The rows of M fall into 3 groups, and each row is roughly a mix of its group's hidden directions.
M, 119 rows:
[[ 26 -22  36   3  16  11  26  14  33 -29  25]
 [ 27  18  34 -21  33 -40 -18  10 -22  -1   8]
 [-21 -11  25  14  -7  10  27  46 -16  31  27]
 [ 19 -12   2  11  42  18  43  -8   3 -26 -32]
 [-38   5 -13  34 -35  12  10  24 -18  25  21]
 [-24  18  40  17   9   4 -16  17 -26  25  39]
 [-25  11 -21 -12 -35   6 -49 -22  14 -18 -17]
 [  3  21 -12  -6   8 -13  -4 -21   8 -49 -50]
 [-22  22 -20  39 -36  13  -5  12 -23  36   2]
 [ -9 -28   4 -38 -16   9 -31  -9   3  21  46]
 [-39 -31   5 -33  -6   5 -12 -24  26  20  28]
 [ 49   0 -30 -14 -27 -20  19  19   2  31  -3]
 [-41 -30   7  19  -3  10 -23 -18   9  42  22]
 [ 13  14  47  -7   1  10  -7  34 -11 -18  44]
 [ 46   3 -11   0  23 -28 -22  -6   2 -27 -39]
 [-25  39   2  21 -13  -5 -49 -24  -6  -9 -22]
 [  0  31  23 -33   1  -6 -56   9 -21  -5   4]
 [-12 -20  17  39  20  -4  27  13  -6  48  15]
 [ -9 -16 -19 -46 -33   8 -30  -9  22 -25  17]
 [ 19 -24 -13  -7  26  -4  53  27   7 -16 -24]
 [-23 -43   1   5  -9   5  32   2   2  18  50]
 [-30 -31 -20   6  -7   8  42 -21  14  34 -19]
 [-35  19   9  12 -36  36 -36  -9  -9  16  13]
 [-32 -36  11  16  -5   4  28  -6   2  23  47]
 [  6 -36 -15 -39 -10   1  24 -18  43 -19  -5]
 [-21   4 -36  21   4  18  12 -15  31 -40 -29]
 [ 30  14  10  28  12  -1  57  27  -7   3 -11]
 [-24  -2  23 -41   6   2  -9  27  -8 -41  31]
 [ 24 -34 -11 -12   5   3  44   6  32 -33 -14]
 [ 25  13 -31  18   2 -11  22  -2  11 -15 -57]
 [-49 -20   8  33 -21  29  23 -15   7   1  18]
 [-40   4 -16  16 -27  12 -19  -8 -13  52   1]
 [  0 -34  20 -46 -17   0  15  -1  22  31  25]
 [-13  11  -6 -44   7 -37 -22  -3 -20   0  42]
 [ -3 -25 -53 -20 -11  -3  44   0  15 -11   7]
 [-40 -11  28  -1   1   2 -16 -17  -3  24  52]
 [  6 -34 -19  19 -29  12  52   7  20   4  15]
 [-31 -26 -36 -28 -13   0  43 -10  -2  11 -17]
 [-36   3 -39  19 -13   9 -28 -39   2  17 -17]
 [ -4   6  14  36  25  13 -19 -41 -15  39 -14]
 [ 27  21  20  28  41  -3 -31 -19 -24  11 -15]
 [-35  15  20  33  -5  30  18  34  -1  28  15]
 [-24 -29  39   4   3   4 -14  -5 -10  46  29]
 [-20 -12  -6 -38 -29  -9 -29 -25   0  41  14]
 [  7 -25   9  12  52  -9 -11 -39  -6  28 -11]
 [-30 -23   9  19  12 -10 -14 -54  24  16 -16]
 [-41 -14  31 -42   0  -2  -1  -7  -1  24  33]
 [ 33   1 -18  46   5   6  31  -6  10 -40  -6]
 [-12 -36  -7  20   0  -3  38  -4   5  43  34]
 [-51  14  27  34  30  -5 -18   0 -12  -8 -13]
 [ 40  11 -16  16  -3  -6  28  36 -14 -29 -30]
 [ 57   3  25  28  17  11  11 -26   8  17   9]
 [ -9  25  23  -3  -3 -13 -44  -7 -36  36  19]
 [ 26  25 -14  15   6  -8  35  11   3 -36 -43]
 [ 35 -18 -21 -17   5  -4  30   6  22 -35 -37]
 [ 25 -36 -38 -30 -33 -22  16 -11   3  -8  -6]
 [ 12 -16  10   1  21 -21  -9 -21  41 -26  45]
 [-30   4  27 -10  -8   8 -48  -9   3  18  42]
 [ 23  -6   6   8  30  -2  60  27  -4 -19  -9]
 [-53 -27  34 -17   0   8  20 -21  -1  21  -6]
 [ 31   6   9 -20  37 -26 -24 -15  -9 -42 -13]
 [-31  18  15 -12   0 -17 -47  -7 -34  16  26]
 [ 19 -18 -15 -31 -10  -1   2 -46  43 -18   0]
 [-17 -34  -9 -27   6  -4  35 -23  39 -26   6]
 [-22  21  13   7 -31  -1 -25  -5 -22  36  42]
 [ -3  42  46  -8   0  13 -22  18   0   0  37]
 [  8  -7 -47  -6 -16   9  10 -18  30 -13 -46]
 [ -3 -20  17  37  50 -12  14 -35  10   2  -6]
 [-34  -6  16  23 -10  16  -6  -6  -8  52  34]
 [ 16 -16 -26 -35 -20 -12 -39 -36  21  -3   7]
 [-43 -27   7  22  -7   6 -18 -38  14  30  15]
 [-32  16   0  18 -21   8 -32 -25 -14  42  24]
 [ 11  28  13 -40 -22   2 -41   1 -22  -4  31]
 [-18  25 -13  -7  18 -32  11 -41  16  15 -39]
 [-19 -39 -11   6  -6  11  60  -7  20   4   9]
 [-23 -29  27  -6  18  18 -25 -25  -4  27  39]
 [ 35  34 -19  14   7 -10   6   9  -7 -34 -43]
 [ -8 -46  17 -19  -4   6  29  23 -16  18  39]
 [ 17  21  36   0  28 -40  -1  10 -29   8  30]
 [  4  29  17  16  -9   7  10  37 -28  19  46]
 [-20   5 -12   0 -56  28  -1  29   1  29  12]
 [-21 -28 -24  -9 -37   4   0 -18   4  52   7]
 [-39  -9  11   1  -8 -10 -43  -3  -7  41  28]
 [-22  18  41   1  12 -10 -32 -14 -13 -18  43]
 [-19 -43 -27   5   2  -4  28 -35  23  -4 -29]
 [-31  28   8  43 -10  20  11  37 -18  15  11]
 [ -2  24  11 -45  15 -12 -42   7 -30 -23  -6]
 [ 30  11  18 -12   9   2  34  38  15 -43  -9]
 [  2  49  24 -18  10  -6 -20  24  -6 -42  -4]
 [  9   6  42  11  46 -13  24   9 -22  -9  29]
 [-18 -39 -23  -5   5  -8  12 -42  34 -18 -21]
 [-42  26  19   1  18  20 -28   6 -24 -24 -27]
 [-18 -45 -12  19  -9  17  29 -17   3  -9 -43]
 [ 24  31 -11  29   2  -1  30  19 -21 -16 -42]
 [ 19 -30 -31 -17  14 -11  32   4  26 -30 -30]
 [ 36 -13   8 -13  17  -6   1   1  16 -53 -35]
 [ -7 -21  11  16  30   8  57  36  -1  -5  -5]
 [-26 -19   0   3 -25  31 -53 -13  12   0  23]
 [  5  37  -6 -31   5 -16 -16   2 -22 -36 -40]
 [ 10  -2 -22   1 -30   9  45  24  27 -38  -6]
 [ -5 -38 -16   0 -17  15  49   1  38  -9   8]
 [-12  57   3  18   1   1 -33  19 -29  -2 -19]
 [-10 -32  24  19  55  -9   5 -21  -4  24  10]
 [ 26  -3 -20  23  28 -18   3 -38  10   3 -45]
 [ 28  16   1   3   8  -2 -42  -7   5 -33 -47]
 [ 22   8 -29  -7   5 -12   8   9   4 -54 -40]
 [-40 -10  22 -19 -16  38 -12 -18  40  -4   8]
 [  9  44  25 -26  -5  15 -46  16   9  -6  16]
 [ 20 -16 -24  24 -38  -4  12  -1 -25  48   6]
 [  6   5 -35 -11 -41   4  20  18  27 -36 -20]
 [-36  21   6  11 -13  -1 -59 -25  -5   9  -2]
 [-15  12   5 -41  -9   5 -61 -10   3 -12  10]
 [ 35  -6  16 -14  58 -25   2 -20 -16  -5  -2]
 [ -7 -18  11  18  -7  38  50  30   1  15  18]
 [  0  23  -8  -4 -20  -6 -58 -26 -14  32  -5]
 [ 15  51   3   4 -11  21  12  35  15 -17 -32]
 [-32 -17  19  -5  -3   2 -44 -23   0  26  39]
 [ 11 -18  10  16 -24  15  52  32   9  14  27]
 [ 12  31   9 -44  -4   8 -48  11   2 -20 -17]]
One row of each group comes first, with its name. Which group is each row after those in?
[ 18 -12  40  30  30  16  36  19   5  10  20] -> B
[-38 -35   9  18 -14  16  -7 -16   4  40  29] -> W
[ 14  -4 -34  26 -19  -7  35  -4  35 -18 -33] -> U

[-16  41 -13  35 -21  10 -13   3  -7   3 -47] -> U
[-28  16   6 -30 -29   2  16  36  16 -35  23] -> B
[  6  39  33 -21   0  -2 -30  28 -27   5  27] -> W
[-26 -28 -14   0 -44  31   2  -6  33   1  25] -> U
[-23 -15 -23  -8 -24  14  32  38  23 -30 -18] -> U
[  1 -30  24 -10  28   2 -17 -44  11  37  15] -> B
[  1  48  21 -18   4 -10 -52   4 -19  -4   6] -> W
[ 31  18 -22 -30  -8 -28 -33 -18 -13 -24 -25] -> B
[-12 -16 -23 -32  -4  25  17  27  12 -42 -29] -> U
[ 15  23   7  27   4   4  61  27 -12  -4  -9] -> W
[ 52  18 -12  17  14 -11  13  20  -3 -35 -26] -> W
